Rotation paths and how fast each direction turns (deg/step):
Each turn is a multiple of 5 degrees from 10 to 175, or 0.
Each row of a path follows its step; steps can be skipped.
Rotation 1:
step 0: [ -1   8   2 -11  -2 -21 -11 -16 -16   3 -17 -23   7  14 -17 -36  12 -19
   1  23 -23 -16  15 -28 -11 -22 -10 -10   8 -14  34 -10  15  -7 -24   8
   5  19  24  11 -31  -4 -29]
step 1: [ 29 -37 -11  14  -2  -9  -2   9  33   9  -3   9  10   7  12 -19  -3 -11
   4  14  -8 -37  11  36   1  24  29 -17 -21   7  18 -25  -8 -14 -35   4
   3  11  13   2  -9  -9   1]
step 2: [-13 -25  46 -14 -22  32  28 -21   3   8  -8   5 -15  -8  19  14 -18   2
   0  25 -25  -2  14   7 -23  -7  13  -9  23  17   4 -19  -5   0   0  22
  10  16  19 -15 -19  11   2]
step 3: [ 25  21   0 -15  -3   6  -7   9   4  21  17  -2   2   3  -6  -6  22 -18
 -11  16   8 -14   8  -1  20  -3  18  -7  61  -8  -6 -37  22  -2  -5  -8
   1 -11   2 -26 -42   9   5]
step 4: [  7 -17  21   4  28  -9   2   7  28  22 -37  -4  28  53  -1  -5   6   6
  -8 -24 -11   1  10  -6  -7  -5  16   0   5  13   1 -19  29  17 -10  24
 -10  -4  10  15 -17   8 -18]
step 6: [ 39 -13   2   9 -15  24  -1   8   5  13  15 -27   2  11  -1 -11 -23  33
  -8   5 -27  -4  28  -4 -32   4  14   9  22  28  11 -23  -1  -8 -10 -41
   7   2 -14 -13  -4   7   4]
step 7: [  2   1  31 -17  25   0  31  22  14   8  21   4 -34  24 -17   2   6  42
  -7  -1  -5  -3  23  -4  15  12  17 -23  14 -13 -22  -8  13  -2   9  15
  10  30  -1  -3 -24 -13   2]
step 9: [ 27 -13  21   1 -12  -9   6  10  -9  32  11 -23 -10  13  -8 -27  -8 -11
   4 -38 -17 -22   5 -17 -14  29 -14   3 -11 -26   7 -18   6   4 -32   3
   0  13   8  21   7  33   8]
step 10: [ 20  -9   0  15  22   4  28 -18 -14   4  -4 -18 -10 -17 -10 -12  29  20
 -20   4 -12  -7  -7  29 -41  28  12 -11  17  11  -3 -20 -16  -9  -2   7
  25  33  15   7   9 -16 -18]
step 11: [ -5   8  10  16 -22  -1  -2 -21 -10  31  13  17 -14  18 -30 -18 -14  19
  -7  18  -7  18  38  36  27  17   8 -11  27  13  -6 -15 -18  12  -5   0
 -13  18   9  -7   0  22  14]
step 12: [ 11  13  48  13  17  21  -7 -19  16  11  -8   5  -4  -9   7 -28   9   0
  -4  -4  14  13  21  -9  22  20 -12  23  24 -14  13 -13  42  -2  -7   5
  28  13  -1  29 -12  -3   3]
step 13: [-15  -5  -4  -3  -4 -18 -26  -4  14   5 -19 -27  -1   2  -7 -38  36  10
   1 -19 -16 -12 -10  -7  -4  20  11  16  25  15 -26  -4  -5  -8 -37  31
   0   8  27   3   1  -3  26]
Directions:
[  0  -4  -1   3  -2 -11   2   8  -4  -4   6   4  -5  -1  -6   1   4   2
  11  -2   2   3   3  -3   7   3   1  -1  -1  -7  -5  -4  -6  -1 -11   6
  -4  -3   3 -11  -3   7   6]  175
[ -4   3   1   2  -3  -6  -3  -1  13   3  -4   2   5   1  -3  -9   3   0
  -2  11   9   2   3  -8  -3  -1   3   3  -7 -11  -1  -2   4   5  -3   5
  -3   2 -10   4   4   5  -6]  90
[ 6 -2  7  4  7  8 11 -3  5 -1  1  2 -5  0  5 11  4  8  9 -1 -2 -4  0 -3
  2 -4 -2  7 -3 -6  3  3  1  6 -1  8 -2  2  4 10  1  1 -3]  140
[  7   1  -4   5   3   3   1   9  -3  -1   1  -8  -9  -1   3 -15  -2  -3
   0  -2   1  -2   0  -4   0  -1  -2  14   1  -6   5  -3   5  -1   5  -6
  -2  -4   3  -3  -9  -1  -6]  120
[  8   6  -4  -1   6  -1  -8   6  -3  -4  -2   5   3   0 -11   4   7   3
  -4   0  -2 -14   3 -10  -9   7   2   3   2   3  -2   6  -1   5  -3   2
   4   4  -2  -1  -6  -5   0]  115
Rotation 2:
step 0: [ 10   6 -29 -13 -24  16  27  16   7  -6  13 -13  -7 -19  21  21 -25 -17
 -24  17 -28  11 -18  -2  -4   5 -20   4  11 -18   5  31 -10 -11   9   4
   3   1  -5  14   1   9  17]
step 1: [  6   8 -28 -40 -10   4  -2  11   5 -18   2 -38  -9   1  18  25  -5  14
  -8 -20 -21   2 -11  18 -11   9  19   1  23 -30   0  -7   2   8  -4  -8
  12  -7 -14  16  -5  19  -2]
step 2: [-22   1 -47 -12   0  -3 -15  -1  10 -14  -5   7 -17  25  18   0   8  21
  14 -23  -4 -10  -2  25 -19 -22  13 -11   2 -20 -19  -2  -2  11 -15   5
 -17 -11  22  18  10  18   1]
step 3: [-39  -9 -24   4 -16 -21  11   3  28  15   1   3  -8 -17  18 -14  12  23
  34 -12   4 -26 -12   0   3  -7  -6  14 -14 -11  -9  23  -5   0 -26   7
 -10   6  18   2   7  -7   3]
step 4: [-18  -5   7 -14  15 -28   6   6  23  12  14 -31  -5  -4  -1 -16  13  20
  27   5  13   1 -29  13   4   8 -10   9 -17   5  29   6 -12 -13  -8  27
  15  33   5  -6  15   3  -7]
step 6: [-20  13 -15  12  12   7  -7 -23  -6  20  11  -8  22 -23  -7  22  25  14
 -14 -13 -12  28  12 -15  -9   0  10   5  -1  -8 -11 -25  17  10  -3  -9
  15  24   9 -19   9 -35   5]
step 7: [ -8 -42 -17  11  -3   1  -3 -21 -14   0  34   5   7   6   6   4  25   4
 -14 -15  19  23  12  -8 -11  -6   2 -17 -15  17  18 -21  26  -9   1 -22
  15  13  19  -6  -5 -11  12]
step 9: [  9   4  13 -29 -22  15  11  18 -16  20  15 -11  -4 -19  24 -16   4  -1
  -6  17  11  -1   5  23   3  17  -5  -5  27   5   0 -15  -3  35  34  15
   2   5   6 -18 -23 -14   8]
step 10: [  3   0  22 -27   1  23  -7   6 -15  -3   6  -3   3  17  19  -9 -19   9
 -41 -21  -8 -16  11  11  -1  13 -15   2   9 -11   1 -15   3  18  16  27
  -5 -15  40 -16   5   9  10]
step 11: [-25   5  11   2 -28 -14 -26   0  -5 -20   9   2  13   5  -4   1 -15  19
 -19 -15 -12 -10   5 -24  15  -6 -28  14  28 -12 -11  11  13  17  10   4
  -1 -25  27   5  19  15  14]
step 12: [-26  -1  12   9 -13 -25 -11   3   2 -21   9  -1  -7 -21  -8 -11 -23  12
 -10  -9  23  11 -13   6  -7 -14  -3   5  37 -11  11  37  -6   5   5 -22
   9  15  10   4 -10  31  14]
step 13: [ -1 -15  15   9   7 -17  -3   1  22 -23   2   7  14 -28  10  -5 -29  -7
  -1   8 -24   4 -16  40 -14  -9  11   4   3 -13  10   2 -32   0  -3 -15
   3  17  21  10 -11  29 -19]
Directions:
[-15   1   2   3  -3   2  -8  -3  -5  -1  -2   0   1   8  -2   6  10   0
  -4  -7   3   0   0   5   4  -7   4   6  -1   2   2   1   1  -2  -6  -7
  -3 -11   0   1  -3  -4  10]  80
[ 1 -6 -2  1  6 -2 -5  0 -2  5  0  3 -1 -6 -5 13 -2 -6 -4 -6 -1 13 -6  2
  2  6 -8 -1  3 -2 -6  6  3  0  1 -9  3  0 -2 -4  8  8 -1]  60
[  8   0   4   4   2   1   3  -3  -8   9   0  -3  -1  -8  11  -2   3   2
  -3  -4  -4   1  -1  -6   1  -7  -7  -1  -2   3  -2  -5  -6  -2 -15   0
  -7   0   9   5   1   3   4]  100
[  7  15   4   0  -3  -3  -7   1  -1   6  -3  -3  -1   7  -1  -1   1   4
  10   0   1  10  -3   2  -4  -1  -2  -9   6  -2   7   3   0   9  -2  -7
   2  -1   0   4 -10   2  -3]  100
[  8   5  -5  -9 -10  -2   2   7  -4  -2   7  -5   1   2   2  -6  -5  -5
 -12   3   7   2   3  -1   3  -1   1   0  -5  -3  -3   3   0   7   1  -9
  -5 -10   1  -7   6   0   2]  35
[  0  -2   1  -3  -6  -8  -5  -1   0  -1  -1 -13   7  -7  -1  -1   9   3
   4   4  -1  -2  -3  -5   6   5   1  10  10   4  -7  -9   2   5  -1  -4
   0  -1  -7   3   3  -3  -7]  140
